In the data rows, 128 means zero.
Here are some points:
[121  98 158 201 189 152 107 105 110 111 114  92  89 188 180  88 239 158 101 151  62 105 128 172]
[ 89 128 150  61 163 108 103 136 111 113  98 187 146 112  99 161 125 122 133 148 156 152 130  82]
[186  97 109 208  45 174 170 129 160 185 170  49  36 158 157  68 158 195 144 134  37  84 107 211]
[ 92 111 107 255 112 183 164 116 200 186 129 132  82 206 177  36 255 213 140 179  42  96 107 173]
[133 112 154  88 178 118  74 115  84  84 130 128 130 122 125 135 141 102 135 131 139 141 131 129]
[122 177 135   2 174  65  56 151  43  66 118 189 130  37  69 213   0  69 126 139 187 154 169  24]
[188 110 112 216 109 109 137 165 210 195 168  62 101 194 164 130 141 127 133 128 104  85 155 192]
[157  98 129 160  89 133 114 167 187 113 165  92 113 133 147 129 127 141 120  88 115 111 140 179]
[122 193 106   0 118  77 111 149  82  73 129 204 218   5  63 215   0  51 143  76 227 164 128  25]
[121 131 114 167 114 153 156 149 143 140 137 143  81 129 141  96 181 190 139 143  93 153 111  93]
[122 159  90  82 126 105 167 119 124 143 129 134 140 110  79 138  99  93 150 133 197 142 132  64]
[106 122 137 105 118 157 128  49  41 124  99 127 104 106 105 118 120 155 126 158 143 129 104 110]
[ 92 167 121  69 152  99 137 142  87  80 113 172 188 114 116 149 113 111 127  88 150 135 118  44]
[160 167 131   0 157  90  59 111  37  87 123 172 171  33  78 197   0 107 135 111 168 177 145  26]
[141 123 118 146 136 148 119  91 104 170 122 113 117 125 117 115 130 109  94 142 138 119 143 151]
[146 124 151  77 110  71  96 192 115  87 153 124  90 109 114 177  65 161 106  74 127 150 137 114]
[172 141 131 149 116 127 111 153 180 167 150 107 113 156 156 151  93 105 115 135 135  92 173 158]
[ 87  90 149 238 154 196 199  43 152 134  85 107 119 189 157  73 255 184 138 159 101 105 104 175]
[123 112 111 233 102 170 172 115 164 151 143 119 136 184 185  51 233 113 139 149  81 110 124 165]
[122  93  81 199 103 188 175  71 156 151 123 131 171 147 143  87 205  97 142 125 131 110 130 174]
[109 159 126 124 149 117  91 134 109 106 114 146 143 110 103 123 116 120 146 145 124 125 128  90]
[115 155  86  21 131  64 120 133 106 112 114 189 158  70  55 181   5  95 137 112 213 162 136  31]
[133 108  89 150 138 154 117 104 106 116 151 116 116 122  98 108 168 136 141 158 108 166 118 131]
[110 147 139  31 123 111 107  87  17 118 118 144 123  50  68 170  22 142 122 156 154 148 111  80]
[175 143 152 146  63 118 172 160 141 129 141  87 115 133 153 148  92 145 125  78 120 103 132 135]
[ 79  91 154 111 149 134 168  78 131 148  98 157 133 123 112 140 162 137 130 131 141 155  96 131]
12 more points follow, each with its number after it:
[174 125 116 140  90 133 118 150 168 121 144 100 114 138 134 159  85 148 143  89 123  71 140 169] 0
[134 125 105 171 131 161 164 135 187 161 155 150 147 136 165  62 194 112 132 146  68 130 122 159] 1
[144  98 146 161 105 143  98 175 175 132 162  90 124 170 168 133 158 120 123 104  99 108 132 217] 2
[123 146 118 132 117 148 159 127 150 142 135 164 189 135 140  89 167 111 155 114 126 111 122 140] 3
[188 170 123  79 130  78 104 197 165 159 144  85 119 134 107 190  32  76 123  97 168 123 171 114] 4
[ 79 119 138 116 164 134 163  94 120 119  98 161 133 109 109 147 174 120 134 121 159 132 104 132] 5
[108 131 125 161 155 166 144  90 102 133  96 124 182 126 134 112 173 115 133 130 126 106 119 142] 6
[105 121 138 212 125 188 177 126 174 128 138 128 144 159 197 101 219 155 144 134  77  92  83 175] 7
[138 125 171 121 134 113  92 177 145 136 132 103  80 163 134 141 107 143 106 125 122  98 150 175] 8
[150 154 119  81 182 128  55 131  84 125 140 159 136  75 102 138  66 109 109 143 117 142 171  82] 9
[ 72 120 123 104 137 139 173  87 110 161  71 145 127 144 120 136 161  93  95 128 167 134 115 138] 10
[160  77 121 167  69 145 167 139 181 154 146  63  72 185 158 142 176 162 142 111 125 100 157 177] 11
Which three of these numbered points are nearest to each point below, ignoring the direction in which the first points spread most? Their numbers follow each, nearest first.
[110  90 152 164 142 188 180  76 136 152  73 135 113 143 131 131 235 167 116 147 113 119  84 160] > 5 10 6
[112 139 109 105 106 116 136  95 115 164 108 141 161 125  83 143 134 110 135 150 174 150 141  72] > 10 6 3
[129  91 116 216 146 148 154 104 161 137 130 135  82 179 154  61 227 178 131 167 106 125 112 178] > 5 6 7
[143 107 144 163  95 133 112 155 151 117 121  86 143 160 145 131 135 118 114  91 118 109 137 211] > 2 0 8
[170 156 132 138 100  84 105 199 186 157 162  90 115 165 146 156  76 100 118  96 140 110 154 151] > 4 2 0
[138 130 137 170 176 166 101 110 128 148 125 120 103 163 148  91 160 143 113 187  77  90 123 133] > 9 6 1
Here are 12 other points, each followed by its number:
[135 169 108 105 105 101 131 169 127  97 145 151 169  95 135 129 123  98 141  82 127 164 136  81] 0
[102 149 161   0 166  83 133  96  80  82  77 187 180  67  77 209  64 108 139  88 205 192 100  53] 1
[ 96  91 121 154 119 121 145 146 192 161 126 157 105 154 145  95 190 148 126 141 141 161 147 141] 2
[102 127 130  70 158 109  98 123  94 120 122 163 140  80 120 139  95  89 110 126 150 197 141  85] 3
[140  81 135 224  78 141 156 162 194 147 165  71 107 161 163 104 219 159 136 112  79  92 106 218] 4
[135 181 127  30 124  91 151 153 114  87 110 169 189  68 121 172  28  90 133  76 160 158 130  54] 5
[134 126 119 175 175 157  94 122 118 145 141 133 118 137 133  88 136 122 111 184  94 101 131 136] 6
[145 113 151 130 117 108 126 135 168 125 132  72 102 167 153 162 121 141 124 103 130  98 132 164] 7
[123 121 110 184 128 152 162 144 174 145 146 129 153 152 164  81 203 110 112 132  83 127  92 167] 8
[104 128  92 146 106 122 186 107 153 177 120 136 126 145  99 123 133 114 132 175 164 130 120 101] 9
[139 123 134  66 172  98  62 127  60  61 104 146 146 107 117 178  75 103 134  96 156 150 131 119] 10
[ 99 133 143  79 150 136 160  78 119 102  82 165 169  99 139 167 130 128 103 126 159 172 118 115] 11
Which three of these numbered points are nearest to each point below, ignoring the direction in which the first points spread most? Their numbers follow each, nearest first.
[137  93 123  77 106  85 112 186 146 100 164 111 117 115 116 162  55 106 112 104 138 136 138 166] > 4 7 10
[103 109 134  84 134 130 102 127 136 112 119 154 158 105 123 115 101 102 116 129 138 171 133 123] > 3 8 2
[ 97 133  97 120 123 117 146  91 146 182 119 146 129 144  86 132 135 110 139 166 169 128 102 111] > 9 2 3
[195 132 127 102 110 109 122 178 168 154 138  97 112 145 125 170  38 116 130 116 148 113 173 133] > 7 4 5
[131 118 129 171 180 142 103 114 136 158 133 121 102 146 159  88 175 166 141 196  67  93 139 121] > 6 3 10
[135 105 146 255 165 193 133  84 126 162 139  91  82 192 173  45 244 180 127 208  37  86 129 191] > 6 3 10
